(in the rows, 128 means zero)
One turn or mirror swaps these rows in pairs. Which row does each one swap with?
The rows were stretched afterwards, more along some directions than others.
z81: [146 125 113 118 141 145 124 151 135 152 148 127 119 130 126 110 125 129
 114 139 104 170 119 125 120 162 145]
z441: [132 150 117 112 121 142 127 146 131 148 138 140 103  95 140 115 131 124
 104 138 151 133  87 144 118 149 125]
z117: [139 161 135 107 113 118 114 132 123 103 139 121 115 120 114 118 105 116
 130 140 109 127 131 150 122 156 111]
z829: [136 119  96 126 135 113 140  89 125  98 114 113 106 110 125 125 101 131
 153 119 138 128  77 148 126 104 163]
z111: [138  95 141 137 127 109 128 149 145 128 116 161 123  86 130 148 137 139
 115  98 153 126 116 138 138 109 124]
z192: [137 153 143 108 149 132 115 178 133 126 145 144 110 114 130 125 133 122
 107 112 138 108 107 132 142 148 121]
z641: [151 107 162 131 139 132 148 147 154 108 111 117 124 109 130 131 120 148
 146  97 134 133 104 159 126 116 107]
z596: [133 163 132 126 131 122 116 114 126 113 121 109 107  99 104 139 102 115
 141 125 171  91  85 153 135 102 130]
z315: [153 109 141 120  80 135 135 162 108 114 127  82 131  89 147 109 152 119
 128  94 138 122 132 170  90 126  84]
z28: [159 123 142 139 116 166 138 135 167 138 128 103 121 124 121 123 138 158
 133 137 134 155 100 145 115 149  94]
z165: [146 151 128 116 133 102 118 132 122  96 153 113 137 101 108 154 120 114
 142 115 156 113 100 166 131  99 108]
z817: [142 136 114 145 140 158 141 136 145 127 147 109 100 102 110 108  98 138
 131 136 149 162  67 155 132 118 156]
z846: [133 103 176 133  88  96 138 180  87 117 136 131  82  97 127 125 128 106
 137  93 138 110  98 179 120 135 114]
z325: [104 149 128 119 143 121 118 117 124  99 124 133 105 127  92 126 129 150
 117 115 119 100 100 128 135 130 118]
z749: [153 149 132 113 124 153 104 121 169  96 112 100 150 145 118 119 137 150
 118 136 132 147 142 119 139 118 129]
z411: [110 179 151 103 121 133 114 136 101  97 124 108 100 120 116 116 153 131
 121 125 128  91 100 146 105 130 106]
z713: [104 139 148 101  94 102 136 130 127 125 139 118  96 159 123 108 142 123
 132 139 129 131 117 159 128 140 122]
z788: [122 171 132 118 151 116 105 155 120 104 138 138  98  97 123 133 151 132
 111 120 110 116 113 149  98 162 100]
z761: [122 135 136 137 111  99 125 165 125 144 165 153  95  84 131 135 127 100
 141 135 115 171 114 168 103 155 122]
z87: [133 111 128 105 107 140 128 121 145 133 123 115 121 117 137 131 127 138
 141 129 119 166 121 142 112 181 123]
z632: [157 109 138 121 144 145 151 151 149 129 117 131 151 134 129 113 135 142
 124 104 112 137 128 128 142 148 111]
z46: [119 127 168 137 134 133 131 163 142 137 129 136 140 110 136 123 136 123
 115 110 131 132 134 151 121 131  85]
z119: [140 141 130 122 116 115 107 141 106  91 122 115 137 116 123 124 139 143
 123  90 123  85 134 126 113 127 111]
z154: [136 136 132 135 110 107 131 156 103 132 142 148  95  87 144 151 109 108
 143  93 134  96 117 152 109 144 112]
z86: [135 102 152 147 138 156 144 145 154 112 115 102  86 147  98 108 142 161
 135  90 139 164  79 155 144 116 126]
z367: [134 135 135 127 111 109 106 159 118  98 104 133 127  95 133 127 149 148
 111  90 119  82 150 133 116 147 108]
z76: [114 133 137 138 120 108 125 151 107 149 151 143  89  93 133 158 146 134
 122 124 129 143 107 147 127 134 126]
z657: [139 126 145 136 125 109 128 113 138  93 102 113 142 111 115 133 134 130
 152 107 129 107 134 142 135  89  98]
z252: [141 142 119 113 118 114 127 129 116 133 146 124 119  92 141 117 102  97
 134 139 151 133  88 153 122 147 132]
z598: [177 156 105 116 130 126 123 172 160 120 140 134 130 106 121 125 125 112
 141 136 128 143 154 151 135 143 124]
z494: [171 123 128 138 117 112 117 167 150 112 137 141 109  98 131 150 125 122
 126 117 138 153 144 159 140 128 137]
z209: [147 136 111 154 152 146 130 132 139 156 138 122 122 107 107 121 102 131
 132 146 124 136 105 120 139 140 135]
z445: [179 118 114 126 112 108 116 177 123 127 141 138 122  73 149 129 122 110
 123 119 121 132 140 161 122 136 121]
z806: [142 125 155 111 111 137 157 146 160 119 118 136 148  98 124 119 156 148
 130 109 175 131 125 141 126  99  90]
z738: [176 135 131 110 133 140 129 145 148 121 125 108 123 149 124 134 153 151
 128 123 140 106 125 121 152 134 113]
z437: [158 143 143 136 141 152 121 139 132 126 126 101 108 128 103 135 102 129
 138 117 131 106  99 147 159 140 104]
z695: [169 143 125 143 156 162  98 164 134  98 124 134 126  71 114 151 119 157
 114  98 124 125 118 130 129 127 136]
z426: [159 115 144 124 116 122 122 133 129 104 118  89 133 146 131 132 158 140
 143 105  92 119 148 129 121 118  98]
z810: [135 141 139 130 153 166 130 167 139 137 133 132 108 131 131 115 121 143
 108 118 137 128 102 129 133 150 149]
z644: [132 106 137 134 124 151 128 130 131 116 129 109 128 121 112 132 130 161
 136  86 140 144  99 141 130 125 134]
z230: [142  88 131 115 128 106 117 111 140 134 123 122 146 129 122 146 130 128
 123 107 124 136 121 131 124 122 109]
z990: [173 107 119 135 104 126 125 138 140 137 132 110 146  94 148 139 118 111
 147 117 141 144 132 137 128 115 127]
z54: [151 159 113 117 103 114 123 130 144 140 146 104 126 117 138 118 124 101
 146 160 125 153 132 148 123 136 122]
z599: [147 129 123 111 147 138 115 121 159 132 148 118 163 123 106 123 161 134
 106 148 135 176 135 135 124 116 122]
z955: [164 119 154 136  91 117 119 191 138 108 135 129 101  89 143 143 131 134
 132  84 133 136 133 163 113 137 110]
z489: [108 134 130  98 110 108 108  86 141 116 113 115 164 126 134 126 138 135
 120 141 152 116 145 124 122 121 130]
z583: [149 155 151 118 130 118 120 136 135  81 133 115 138 113 106 147 146 147
 140 118 140 101 119 140 132  81  95]
z587: [121 118 144 134 112 125 125 165 113  98 130 140 107  94 118 139 142 129
 121  78 130 112 105 148  92 134 108]
z469: [152 118 100 134 128 131 143  96 145 122 113  91 110 158 117 114 127 142
 143 128 150 134 104 129 131  95 141]
z398: [155 122 140 128 137 113 130 110 151  91 132 102 129 139 115 146 123 133
 147 113 129 128 112 154 146  94 111]
z337: [141 103 143 119 144 130 147 137 145 133 126 125 143 134 132 124 135 136
 134 109 138 131 100 119 109 113 116]
z114: [143 115 132 118 130  97 135 152 126  98 141 144 131 113 133 119 126 113
 141 108  75 137 133 142 137 120 102]
z958: [160 126 111 130 112 111 126 154 112 131 128 144 137  89 143 155 110 115
 147 104 126 120 146 131 130 127 125]
z762: [133 179 135 127 136 160 114 130 144  94 116  92 114 121 105 103 132 138
 135 136 139 115 105 140 118 131 116]
z835: [164 155 108 121 136 141 122 151 143 131 143 107 126 111 124 118 135 111
 146 130 128 133 134 143 125 111 135]
z53: [137 137 119 129 127 154 129 117 140 146 131 110  85 128 111 137 118 151
 117 141 174 145  70 156 112 143 140]
z880: [133 109 120 118 147 138 148 134 150 133 113 138 157 111 133 108 124 137
 127 128 136 135 118 118 112 131 124]
z543: [122 158 133 125 111 121 132 124 126 110 146 130 118  93 104 137 121 136
 111 141 195 109  93 160 126 105 101]
z31: [ 98 148 140 120 126  93 117 132 103 106 138 158  93 114 129 138 126 123
 111 112 113 103 105 154  97 158  99]
z371: [115 118 156 122 116  87 109 161 117 107 138 143 108  96 128 136 173 125
 104 108 138 123 116 166  96 128  97]
z174: [113 160 135  99 155 146 116 106 175 122 130 125 134 155  97 120 159 156
 111 144 151 147 114 117 147 110 130]
z649: [110 104 169 142 117 117 137 154 121 124 129 135  99  90 119 117 131 121
 114 118 146 131  91 171 135 131 104]
z376: [123 129 151 119 136 128 110 143 136 145 125 139  98 140 121 128 133 122
 117 110 100 112 130 137 131 147  94]
z168: [137  87 125 124 123 140 156 140 152 133 113 131 123 134 122 108 127 134
 141 118 104 176 132 144 120 158 106]
z654: [171 135 139 132 111 147 124 142 135 133 148  99  99 133 125 125 135 134
 140 131 112 149 117 140 117 158 109]
z799: [118 137 142 127 115  86 109 136  99 132 151 133 122 114 115 123 111  92
 133 129  96 106 133 135 121 145 103]
z803: [147 120 120 133 125 125 135 139 152 111 110 115 118 138 108 131 157 160
 144 110 116 133 142 117 147 108 141]
z612: [121 123 133 131 144 126 124 122 144 116 113 130 157 111 124 130 124 132
 144  97 116 116 129 135 119 100 103]
z50: [136 135  93 111 115 110 118 120 103 123 136 105  87 121 127 127 132 113
 122 135 121 131 112 153 122 150 133]
z820: [152 132 100 113 108 104 135 124 118  97 137 111 109 131 100 130 140 117
 133 124 130 103 130 140 158 109 113]
z403: [153 143 123 108 108 130 136 147 124 137 155 100 125 131 138  86 124 104
 132 149 122 144 139 162 106 145 121]
z264: [133 157 128 108 111  83 112 125 117 112 143 138 142  87 119 159 134 104
 122 132 154 103 133 154 139 106  81]

Swapped with z599: z820
Swapped with z53: z713
Swapped with z806: z315
Swapped with z209: z799
Swapped with z426: z111
Swapped with z50: z174
Swapped with z644: z168
Swapped with z76: z376
Swapped with z990: z657

